Here are some points, each followed by its number:
Array([ 1.27, -0.31,  0.03,  1.59,  0.76, -1.95, -1.78,  0.65]) 0
Array([-1.65,  0.21,  1.25,  0.14, -0.57, -0.26,  0.55,  0.74]) 1
Array([ 1.46,  1.20, -0.15, -1.12, -1.67, -0.60,  0.24,  0.43]) 2
Array([-0.56,  1.40,  1.13, -1.36, -1.15,  1.21,  1.14, -1.37]) 3
Array([ 0.23,  1.08,  1.14,  0.06, -0.25,  0.00, -0.68, -1.80]) 4
Array([ 0.80, -0.37, -1.09, -0.39,  0.38,  0.39,  0.23,  0.19]) 5
Array([ 0.85, -0.25, -0.45,  1.06,  1.60,  0.48, -1.19, -2.17]) 6
Array([-1.48, -2.41, -1.15,  1.61,  1.74, -0.23,  0.03,  2.06]) 7
Array([ 1.73, -0.59, -1.02,  0.28,  1.08, -0.34, -0.92, -0.12]) 8
Array([ 0.68, -0.07, -0.73, -0.51,  0.22,  0.76,  0.17, -0.60]) 9
Array([-0.73, -0.18,  0.22,  0.12,  0.91,  1.10,  0.09, -1.36]) 10
Array([-0.64, -1.30, -1.13,  0.41,  1.44,  1.24,  0.07, -0.57]) 11
Array([ 2.57,  2.23,  1.00, -0.33, -0.71, -0.52, -1.35, -2.73]) 12
Array([ 0.39, -0.86, -0.38,  0.81,  0.14, -1.84, -0.75,  2.33]) 13
Array([-0.31, -0.18, -0.47, -0.73, -0.46,  0.40,  0.88,  0.85]) 14
Array([-2.21, -1.58, -0.63,  0.39,  1.68,  2.03,  0.95, -0.52]) 15
Array([-0.14, -0.65, -0.09,  1.45,  1.21, -0.35, -1.18, -0.61]) 16
Array([-1.47,  0.76,  1.74,  0.34, -0.39,  0.20, -0.01, -1.20]) 17
Array([-0.54,  0.44,  0.72, -0.01, -0.15,  0.18,  0.13, -0.55]) 18
Array([-1.05,  0.09,  0.42, -0.28, -0.32,  0.43,  0.79,  0.15]) 19
Array([ 0.54,  0.29,  0.91,  1.40, -0.32, -2.17, -1.60,  0.63]) 20
Which three points above are nearest to each new point by angle, seen from the average point of the numbered points? Their numbers follow each, nearest first.
Array([ 0.16, -0.70, -0.64,  0.31,  0.81, -0.01, -0.11,  0.49]) ~ 7 5 13
Array([-0.29, -0.67, -1.09, -0.88,  0.17,  1.12,  1.18,  0.63]) ~ 14 5 9
Array([-0.68, -2.57, -1.24,  2.62,  3.20, -0.11, -1.41,  0.33]) ~ 16 7 11
Array([-0.21,  0.26,  0.55,  0.57, -0.55, -0.97, -0.25,  0.70]) ~ 20 13 1
Array([ 0.37, -0.36, -0.69,  0.01,  0.55,  0.20,  0.05,  0.07]) ~ 5 9 8
Array([ 0.07,  0.49,  0.03, -0.65, -1.32, -0.29,  0.39,  0.68]) ~ 2 14 19
Array([-1.10, -0.90, -0.43,  0.13,  0.46,  0.64,  0.72,  0.60]) ~ 15 7 14
Array([-1.72, -0.27,  0.15, -0.36, -0.34,  1.00,  1.14,  0.22]) ~ 19 14 1
Array([-2.35, -1.08, -0.58, -0.63,  0.01,  1.60,  1.85,  0.99]) ~ 19 15 14
Array([ 2.32,  1.42, -0.01, -1.15, -1.31, -0.73, -0.41, -0.31]) ~ 2 12 4
Array([-0.37,  0.79,  0.89, -0.38, -0.13,  0.74,  0.31, -1.63]) ~ 3 18 4
Array([ 0.39,  1.10,  0.91,  0.06, -1.28, -1.07, -0.53, -0.12]) ~ 2 20 12
Array([ 1.38,  0.27, -0.18,  0.16, -0.13, -0.97, -0.83,  0.13]) ~ 0 20 8
Array([ 1.41,  0.16, -0.71, -0.32, -0.23, -0.40, -0.24,  0.25]) ~ 2 5 8
Array([ 0.12, -0.64, -0.63,  0.33,  0.82,  0.44, -0.27, -0.41]) ~ 11 15 6
Array([-0.35,  0.34,  0.64,  0.33, -0.37, -0.51, -0.21,  0.17]) ~ 1 20 18
Array([ 1.09, -0.05, -0.20,  0.77,  0.56, -0.83, -0.94, -0.09]) ~ 0 8 20
Array([ 0.13, -0.21,  0.16,  0.75,  0.47, -0.52, -0.76, -0.10]) ~ 0 20 16
Array([-0.14,  0.06,  0.37,  0.17,  0.05, -0.14, -0.18, -0.20]) ~ 1 18 17
Array([-0.91, -0.38,  0.23,  0.35,  1.14,  1.24, -0.03, -1.61]) ~ 10 15 11
Array([-0.23, -0.74, -0.39,  0.05,  0.23, -0.41,  0.30,  1.58]) ~ 13 7 14
Array([-0.46, -0.15, -0.12, -0.66, -1.06, -0.41,  1.00,  1.94]) ~ 14 19 1
